Rotation paths and how fast each direction turns (degrees a step):
Each turn is a multiple of 5 degrees from 10 to 175, or 0.
Each row of a path follows its step; steps can be skipped.
path 1
step 0: [  7 -17  -9  -1  -8  -9  -1   8 -11  -5   8  -2  -2   4 -15  11 -15 -13
 -24   6  13  -3  12  -8 -11  11  -4  -7  -5  -1  -8  20 -15  -2 -10 -15
  -4  -2   0  -8   1 -12  -2  11  -9  10 -20 -12  15   5   6  -2  14 -13
 -13]
step 1: [  3   0  -8  -5  -5  11   6   2   0  -9   6  -4   1  16  18   9 -16  -8
   2   3   9   5 -15 -15  -4 -12   6  -8 -12  10  -7  10   9  -9  -7  -1
   0   2  -2   0  -2 -10 -17 -13   8 -11 -21 -17  15 -25  21   3  -4 -13
   3]
step 4: [ -2 -19   8   0 -12  15  -6  -1  15  -3  10  10  -1   4   6  16 -17 -21
 -29   6  -6   0   8   1   1 -12  -2   2   5   4  -5   0  -4  -2  -2   3
  -2 -18  10 -24  11 -16  -3   9 -16   8 -11 -12   0  12   2   2 -13  -2
  -6]
step 6: [ -4   6   9 -17  -2 -19 -17 -15  -2   2   4  -2   3  15   1  -9   5  11
   9  15  11  -1  -4   4  16  19   1  -1 -14   5   2  12  -9   0 -12   5
  -3   0 -18   1  -7   3 -21  -9 -17   2 -15   0   5  -9  12  25   1  -5
  -1]
step 8: [ -2   4  -1  -2  -2  14   6  14   3 -19  14  -3   1 -12  -8  11 -15 -21
 -18  10  -4   6   5 -19 -20   8  -6 -10  -6  -9 -28 -10  -8  -2 -16 -13
  -6   7  -3  -6   8 -13 -12   9  -8  -2  -6  -4   9   6   3   0  -1  -6
  -3]
step 9: [ -4  -7   4  -6  -9   8  -9  -2   1  -4   2  -9   8   8  12  -9   5  -5
 -29  12  19   4 -21  -8  -7   3   2  10  -8 -15 -13  -4  -1 -11  -4  -2
  14 -11   4   3  -5  -7  -4 -18  10  -9 -19 -18  16 -17  12  -7  -4  -7
   0]
step 10: [ -8  -2  20   2 -10  10  -9 -22  -3   2  -4 -16 -15   8   1 -10   0   0
   8   6  -5  19   0   9  11   6   1  -8  -3   4   8   6   9 -10   3  15
  10 -18 -10  -6   7   5 -15 -15 -15  11  -9 -14  16  -3  16  -4  15 -12
  -1]
step 11: [-13  -5  -5  -2 -15   9  -9 -22   2  -3 -11 -14   1  11  -5  16  -7  -8
  13   7 -15   3  -9 -25   2   2  -8  -7  -1   9  -2   2 -11   2   3  -8
 -15  -5   6 -13   8  18  -3  12 -24  13 -13   9   3  12   4  12   0   9
  -3]
step 15: [ -3   4 -18  -5  -4  -7  -3  -7   9   0 -11  -1   7  19  -6  -8  -5  -9
  -8   2   7  13   6  -4  -4  12 -13 -15  -6  -2 -22 -11  -3  16  14 -10
 -21 -16  -1  -9   9   4 -13   3 -11  13 -17  -2   7   2   7  10  23  -7
  -2]
Directions:
[ 0  1  7  4  2 -2  3  2  2  4  4  2  7  4  1  4  2  1  0  3 -4  3 -1  0
 -2 -1  3  0 -4 -4  1 -3  1  0 -1 -2  7  2  3  7 -4 -1 -5 -3  2 -2 -3  1
  2 -6 -2  0 -3  0  0]
95
[ 1 -4  0  0  1  1 -6 -5  2  1  3  3 -1  1  0  5  2 -2 -3 -5  4 -4 -6 -1
  4 -3  1  7  0  5 -5 -3 -1  0 -1  1  3 -3 -1 -1 -2  1  4 -3  1 -3 -1  3
 -4 -2  1  3 -3  5 -3]
145
[ 0  2  1 -1 -2  0 -6 -1  4 -5  1  1 -1  0  1  5 -1 -2  5 -6 -6  6 -1 -1
  1 -7  2 -4  0  0  1 -2  5 -2 -3  2  3  2 -2 -5 -1 -1  2  2 -2 -1  6 -3
  3 -1 -3 -3 -1 -4  1]
120
[-1 -5 -4 -2  1 -2  7  3  4  3  3 -2  0 -1 -1  3  0 -1 -3 -5 -2 -2 -4  1
  3  5 -2 -4 -6 -3  2 -4  3 -2  0 -2 -1  0  4 -2  4  1  1  2 -7  0  1  4
 -1  2  0 -1  2  0 -5]
90
